In the rows, 128 means zero.
The rows of Z fall into 3 groups, which share some directions, and each row is roughly a mix of its group's hidden directions, except one row that fits no group.
Z:
[[ 91  89 159 101 141 126 122 160 102  94]
 [181 138 115 168 131 118 111  79 117 137]
 [182 122 106 161 147 145 111 170 139 143]
 [161 107 110 156 141 163 114 153 164  90]
 [180 128 115 165 108 139 140 101 154  92]
 [204 138 120 122 150 136 121  94 127 131]
 [ 96 112 149  79 161 112 137 171 115 126]
 [175  96 127 135 175 135 131 162  97 128]
 [ 70 120 107 131 104  87 103 118 143 151]
 [166  95 154 135 125 128  86 156 113  88]
 [151 157  88 148 130  84 120 121 111 172]
 [122 107 163 147  93 128 122 116 150  67]
 [156 161 103 108 152  95 145  98 122 170]
 [116 136 129 106 122 124 142 150  74 185]
 [ 91 165 141  80  93 106 133 112 123 150]
 [127 144  89 106 134 162 156  73 110 135]
 [123 135 175 105 113  71 124 120  96 142]
 [ 77  94 127 130 130 137  86 159 105 152]
 [147  97  89 130 130 181 120 157 158 116]
 [ 80 126 134  92 134 166 175 115 124 136]
 [116 161 151 136  94  84 143 115 125 176]
 [ 82 135 177 112 117 151 130 108 141  88]
 [139 128 137 126 108 127 174 120  79  78]
 [175 128 181 122 129 140 161 127 131  92]
 [122 111 168  79 125 108 109 167 110 102]
 [ 72 130 108 155 111 156 123 127 173 115]
 [105  95 153 143 150 162  83 130 114  92]
 [125 118 139 147 102 152  85 128 170  82]
 [159 149 154 141 155 124 128  80 115  81]
 [158  89  83 118 166 133 146 155 137 106]
 [ 84 140 149 125 133 159 138 109 160  76]
 [180 125 166 140 143 146 143 142  80 118]
 [130 183 133 167  94 114 114 107 118 159]
 [ 76 115 157  79 114 127 148 138 103 113]
 [ 96 112  90 133 107 167  84 158 138 124]
 [146 128 190 118 153 134 146 111 129  83]
 [115 126 160 142  90 179 130 127 142  83]
 [147 133 172 149  70 144  98 135 112 124]
 [182 132 109 119 140 135  89 125  81 146]
 [146  97 115 113 111 155 125 141 119  59]
 [116 107 151 157 111 153  92 127 124  70]
 [ 90 157 123 149  93 115 123  78 158 134]
 [185  97 158 152 147 143 113 103 121 107]
 [111 163  91 109 121 154 156 117 100 172]
 [107 135 159  97 126 114 128 124 101 194]
 [191 107 116 152 154 143 103  99 119 135]
 [ 48 144 119 126 133 131 135 136 140 104]
 [129  97  99 161 104 125  98 120 180 108]
 [ 85 101 111 140 130 130  78 100 161 110]
 [ 99 146 150  97  77 130 173 117 143 120]
 [ 85 132 145 105 125 124 185 146 164 121]
 [161 151  82 146 154 136 111 137 133 177]
 [110 123 149 162 101 116 153  69 138 104]
 [121 147  75 131 144 170 141 134 151 168]
 [186 157 106 129 148 155 121  97 130 100]
 [106 114 146 138 120 161 115 125 161  64]
 [ 89 132 107 115  89  84 107 136 129 168]
 [ 62 107 157 130 115 117 113 158 140 108]
 [ 82 114 135 152  91 142 131  97 174 125]
 [ 88 142 153 103  87 118 162 143 107 161]
 [121 157 135 158  87 112 146  89 173 128]
 [119 157 128 160  68 157 132 112 121 159]
 [ 93 117 101 105 177 130 123 109 162 160]
 [ 96 167 137  97 101 164 129 115 100 159]
 [154 127 104 129 151 151 145  92 169  83]
 [131 157 103 123 151 100  92  92 109 172]
 [172 135 126 113 159 171 129 176 109 127]
 [109 171  82 108 123 117 153 149 115 167]
 [110 148  92 113 182 125 156 119 128 168]
 [ 73 154 120 151 102  96 132 107 136  93]
 [115 171 114 111 168 125  99 119 143  80]
 [ 91 130 154 103 135 143 185 111 106 101]
 [ 85 141 168 143 109 132 143  95 147  86]
 [ 93 154 114 135 107 135 137 167 179 156]
 [102 141 176  96 175 149 154 137 126 130]
 [ 70 106 129 130  99 103  86 119 150 124]
 [ 92  87 103 155 106 150  86 148 140 128]
 [160 104 104 137 111 164  68 129 137 120]
 [203 130 126 129 146 127 128 116  99 156]
 [133 124 115 125  93 128 125 130 105 203]
 [ 78 108 149 103 104 178 137 118 148 124]
 [ 76 134 148 144 107 146  80 116 157 115]
 [163 131 161 111 123 133 156 171  87 153]
 [ 56 128  98 141 117 106 106 117 142 130]
 [157 137 105 113 194 105 114 154 129 142]
 [ 62 146 135  96 151  98 141 120 135 142]
 [105 174 142 118 146 111 139 113 110 186]
 [115 149 159 104  85 106 146  94 156 100]
 [150 102 131 127 115 167 127 139 148  63]
 [149  95  84 156  89  94 106 118 137 134]
 [ 88 130 162 153  78 103 113  99 129 117]
 [106 114 154 141 131 117 110 112 170  67]
 [182  92 155 150  96 136 100 136 116 120]
 [ 89  99 102 120 140 184 139 119 114  97]
 [178 116 159 141 123 153  94 121 106  90]
 [153 171 132  98 135 109 131  78 152 100]
 [145 103  88 150  91 153  90 129 161 119]
 [129 145  74 127 168 156 153 120 161 145]
 [ 57 122 160 106 119 102 130 141 133 119]
 [139 146 112 144 170 140 126 135 159  67]
 [133 177  82 139 138 164 120 124 108  94]
 [ 76 112 161 131  77 129 113 130 109 109]
 [132 133  84 127  78 123 130 114  95 171]
 [ 47 117 120 127 141 111 134 134 139 145]
 [ 84 134 186 117 146 156 156 121 146 124]
 [159  73 110 147  96 143 104 152 148 141]
 [171 124 123 110 184 103 116 162 111 132]
 [ 83 144 138 136 122  76 131  80 139 120]
 [207 119 127 128 143 146 139 129 117 151]
 [179 109  89 114 151 144 118 170 114 138]
 [ 89 132 149 158  86 117 140  92 159 107]
 [ 91 133 137 152  83 134 148  73 131 115]]
One row of each group comes first, with its name. Which group is each row after those in?
[129 120 138 139 183  84 131 155 115 167] | (109)
[ 91 145 123 161 130 138 124 101 188 108] | (125)
[112 152  95 116 177 143 174 137 128 156] | (75)

[174 171 121 173 157 117 112 147 136 134] | (125)
[175 112 101 129 159 162 139  96 119  95] | (109)
[162 137  77 160  98 156 100 139 141 128] | (125)
[105 142 167 107 183 139 152 113 129  96] | (75)
[159 149 173 112 140 116 171 103 141  96] | (75)
[162 114  97 127 191 141 107 153 135 123] | (109)
[ 76 101 166  99 134 114 141 143 127  92] | (109)
[151 123 123 139  77 169 105 106 124  88] | (109)
[ 76 126  94 160 116 140 119 119 159  92] | (75)
[199 112 123 150 129 148 107 151 127 108] | (109)
[ 93 140 114 161 100 147 158 110 179 123] | (109)
